Where one turn sends some rows of the set: a few examples, then the rows asked
K_190: | +2.93 | -2.74 | -0.08 | +3.34 | -1.04 | -0.82 | +0.47 | +0.69 | +3.39 | -2.13 | +0.94 | -2.79 | +1.71 | +1.08 | +1.97 | +2.32 | +0.84 | +5.95 | +2.74 | -1.21 | +0.95 | -3.35 | +0.02 | +0.92 | -1.84 | -1.65 | -3.49 | +0.86 | -3.19 | +1.30 | +1.42 | +3.48 | -0.85 | -1.94 | +3.20 | -0.01 | -0.70 |
K_969: | -0.39 | -4.33 | +0.02 | +3.37 | -0.83 | -1.80 | -0.23 | +1.61 | +2.23 | -6.99 | +2.65 | -0.08 | +1.04 | -0.21 | -3.80 | +2.74 | -0.48 | +2.21 | +3.14 | -2.68 | +1.89 | +1.43 | -0.36 | -2.37 | -1.13 | +0.32 | -4.12 | -0.67 | +0.80 | -0.77 | +1.47 | +2.58 | -1.84 | +3.15 | +0.71 | -0.94 | -0.45 |
K_400: | -0.94 | -4.14 | -1.44 | +0.27 | +0.90 | -2.69 | +0.18 | +2.96 | -0.62 | -1.05 | +1.52 | +0.80 | +1.94 | +0.82 | -1.94 | -1.50 | +1.03 | +1.11 | +2.10 | +0.39 | -1.17 | +0.43 | -3.18 | -1.32 | +1.48 | -3.95 | -0.39 | +4.46 | +3.64 | +2.00 | +5.03 | -0.91 | -3.40 | -0.63 | +2.67 | +0.35 | -0.91 |
K_988: | -0.95 | -1.12 | +2.03 | +0.38 | +0.46 | -1.49 | +0.37 | -1.09 | -0.33 | -0.24 | +0.79 | +0.96 | +0.75 | -1.81 | -2.48 | +4.48 | +1.23 | +3.87 | +1.87 | -0.54 | -1.94 | +0.18 | -1.08 | -3.86 | +1.55 | -1.85 | -3.04 | +2.45 | +6.04 | -1.31 | +1.05 | -0.62 | -1.06 | -1.05 | +2.19 | -1.93 | -1.12 |
K_454: | -0.86 | -4.97 | +0.90 | +4.30 | +0.09 | -0.88 | -0.38 | +1.93 | +2.20 | -6.70 | +2.53 | -0.35 | +0.94 | +0.60 | -4.14 | +1.93 | -0.24 | +2.85 | +3.09 | -1.66 | +2.14 | +1.43 | +0.23 | -1.29 | -1.14 | +1.01 | -3.60 | -1.12 | +1.25 | -1.07 | +1.57 | +2.23 | -1.88 | +3.14 | +0.68 | -0.17 | -0.33 |
K_587: | +2.27 | -2.03 | -0.81 | +1.18 | -1.28 | +0.01 | -0.29 | +1.86 | +3.89 | -2.92 | +2.23 | -2.17 | +1.72 | +1.52 | +2.45 | +2.41 | -0.79 | +3.97 | +3.08 | -2.86 | +0.98 | -1.94 | +1.61 | -0.11 | -0.24 | -2.34 | -5.70 | +1.04 | -3.28 | +1.73 | +1.53 | +3.15 | -1.28 | -2.25 | +1.76 | -1.52 | -1.21 |
K_20: | -1.48 | -4.24 | -1.29 | -0.20 | +1.15 | -1.76 | -0.30 | +3.69 | -0.38 | -1.24 | +1.97 | +0.92 | +1.87 | +1.19 | -1.93 | -1.85 | +0.47 | +0.56 | +2.29 | +0.27 | -1.01 | +0.97 | -2.06 | -1.27 | +2.15 | -3.73 | -1.09 | +4.39 | +3.66 | +2.07 | +5.09 | -1.22 | -3.57 | -0.84 | +2.27 | +0.13 | -0.92 |
K_466: | +2.19 | -2.34 | -0.79 | +3.48 | -0.64 | -0.51 | +2.96 | +0.94 | +3.03 | -2.92 | +0.87 | -2.91 | +2.59 | -0.51 | +1.69 | +1.89 | -0.53 | +5.32 | +2.16 | -0.20 | +1.71 | -3.93 | -1.23 | +1.85 | +0.69 | -2.68 | -2.79 | +0.87 | -1.18 | +2.31 | +0.98 | +3.49 | -0.61 | -2.39 | +3.91 | +0.19 | -1.13 |
K_687: | -2.68 | +2.20 | +0.94 | -1.08 | +2.56 | -2.54 | +1.29 | +1.64 | +0.37 | -0.72 | +3.74 | +0.30 | +1.05 | +1.67 | -3.86 | +2.20 | +0.32 | +2.95 | +0.20 | +0.26 | +1.23 | +1.05 | -1.72 | -0.91 | +0.02 | -4.04 | -3.39 | +2.83 | -3.73 | -0.23 | +1.14 | +0.63 | -4.62 | +0.38 | +1.55 | -1.21 | -1.82 |
K_287: | -1.73 | +1.06 | -1.25 | +1.39 | +0.10 | +3.53 | +1.82 | +2.40 | +2.25 | -0.63 | +2.84 | -2.49 | +3.45 | +2.21 | -3.15 | +3.16 | +0.76 | -0.43 | +2.56 | +1.51 | -4.46 | +2.32 | +0.66 | -1.42 | -0.56 | -1.43 | -3.49 | +1.59 | +3.18 | +0.14 | +4.30 | +1.52 | -2.11 | -0.70 | +4.31 | +0.52 | -1.15 |
K_128: | -2.30 | +1.25 | +1.85 | +0.61 | +3.03 | -2.73 | +1.68 | +0.91 | +0.11 | -0.08 | +2.88 | -0.21 | +0.86 | +1.79 | -4.35 | +1.76 | +1.26 | +4.40 | +0.02 | +1.68 | +1.45 | +0.20 | -2.65 | +0.23 | -0.80 | -3.45 | -1.72 | +2.69 | -3.21 | -0.50 | +1.08 | +0.67 | -4.54 | +0.76 | +2.69 | +0.13 | -1.27 |
K_438: | -1.28 | -4.63 | -0.83 | +0.65 | +1.66 | -1.91 | +0.04 | +3.34 | -0.48 | -0.96 | +1.66 | +0.63 | +1.77 | +1.51 | -2.12 | -2.22 | +0.89 | +1.41 | +2.13 | +0.91 | -0.93 | +0.60 | -2.32 | -0.68 | +1.74 | -3.42 | -0.14 | +4.15 | +3.85 | +1.93 | +5.27 | -1.28 | -3.50 | -0.68 | +2.54 | +0.73 | -0.75 |
K_176: | -0.97 | +1.48 | -2.00 | +1.39 | -0.78 | +1.78 | +2.43 | +1.42 | +1.97 | -0.57 | +2.23 | -2.51 | +3.71 | +1.23 | -3.05 | +4.12 | +1.14 | -0.15 | +2.36 | +1.19 | -4.85 | +1.63 | -1.06 | -2.09 | -1.15 | -1.81 | -2.94 | +2.12 | +2.89 | +0.14 | +3.85 | +2.24 | -1.83 | -0.42 | +4.79 | +0.54 | -1.03 |
K_333: | +1.47 | -3.36 | +0.98 | +3.15 | +0.30 | +1.79 | -0.29 | +2.33 | +4.01 | -2.24 | +2.14 | -2.74 | +1.18 | +2.72 | +1.80 | +0.85 | -0.12 | +5.40 | +3.08 | -0.99 | +1.57 | -2.20 | +2.76 | +1.79 | -0.50 | -1.00 | -4.56 | +0.00 | -2.75 | +1.29 | +1.83 | +2.28 | -1.20 | -2.14 | +2.32 | -0.18 | -0.96 |
K_177: | -1.44 | +0.71 | -0.76 | +2.78 | +0.22 | +2.76 | +2.37 | +1.64 | +1.88 | -0.13 | +2.17 | -2.83 | +3.36 | +1.90 | -3.57 | +3.14 | +1.69 | +0.74 | +2.17 | +2.34 | -4.40 | +1.46 | -0.44 | -0.84 | -1.45 | -0.94 | -2.06 | +1.50 | +3.25 | -0.06 | +4.08 | +1.79 | -1.91 | -0.45 | +5.26 | +1.29 | -0.81 |
K_225: | -3.41 | +1.18 | +2.18 | +0.12 | +3.78 | -0.83 | +1.22 | +2.22 | +0.57 | -0.34 | +3.85 | +0.02 | +0.46 | +2.81 | -4.22 | +0.95 | +0.61 | +3.66 | +0.42 | +1.60 | +1.80 | +1.19 | -0.50 | +0.52 | +0.24 | -3.07 | -3.00 | +2.08 | -3.16 | -0.53 | +1.45 | +0.14 | -4.66 | +0.48 | +1.78 | -0.41 | -1.57 |
K_638: | +1.14 | -1.43 | -1.47 | +1.21 | -0.74 | +0.42 | +2.07 | +2.31 | +3.74 | -4.02 | +2.19 | -2.22 | +2.50 | -0.24 | +2.29 | +1.88 | -2.02 | +3.02 | +2.63 | -1.84 | +1.79 | -2.32 | +0.70 | +0.73 | +2.30 | -3.14 | -5.48 | +0.86 | -1.57 | +2.78 | +1.13 | +3.17 | -0.98 | -2.76 | +2.18 | -1.63 | -1.74 |
K_368: | -1.64 | -2.26 | +3.76 | +1.88 | +1.99 | +0.43 | +0.29 | -0.63 | -0.11 | +0.20 | +0.79 | +0.64 | +0.28 | -0.71 | -2.96 | +3.17 | +1.65 | +4.85 | +1.99 | +1.02 | -1.40 | +0.18 | +0.10 | -2.08 | +1.47 | -0.73 | -2.26 | +1.67 | +6.44 | -1.66 | +1.42 | -1.34 | -1.08 | -1.00 | +2.54 | -0.86 | -0.76 |
K_131: | -2.24 | -1.55 | +2.80 | +0.18 | +1.47 | +0.63 | -0.28 | +0.16 | +0.37 | -0.62 | +1.62 | +1.20 | +0.36 | -0.53 | -2.49 | +3.41 | +0.43 | +3.14 | +2.30 | -0.34 | -1.58 | +1.32 | +1.24 | -3.22 | +2.57 | -1.39 | -4.20 | +1.90 | +6.18 | -1.41 | +1.45 | -1.37 | -1.37 | -1.29 | +1.16 | -2.39 | -1.24 |
K_417: | -0.11 | -4.64 | +0.46 | +4.59 | -0.40 | -2.12 | +0.12 | +1.01 | +2.11 | -6.46 | +2.13 | -0.48 | +1.16 | -0.26 | -4.12 | +2.62 | +0.12 | +3.29 | +2.95 | -1.82 | +1.86 | +0.78 | -1.19 | -1.58 | -1.86 | +0.75 | -2.88 | -0.77 | +0.96 | -1.10 | +1.47 | +2.67 | -1.76 | +3.40 | +1.43 | +0.01 | -0.15 |
K_341: | +0.45 | -3.13 | +0.43 | +3.46 | +1.06 | +2.54 | +2.17 | +2.78 | +3.73 | -3.28 | +1.94 | -2.70 | +2.01 | +1.33 | +1.59 | +0.20 | -1.38 | +4.86 | +2.59 | +0.41 | +2.29 | -2.70 | +1.94 | +2.97 | +2.00 | -1.81 | -4.08 | -0.02 | -0.69 | +2.22 | +1.47 | +2.55 | -0.99 | -2.61 | +2.93 | -0.08 | -1.38 |

K_454 goes to K_417
K_587 goes to K_333
K_177 goes to K_176
Now these:
K_438 goes to K_400
K_131 goes to K_368
K_128 goes to K_687
K_341 goes to K_466

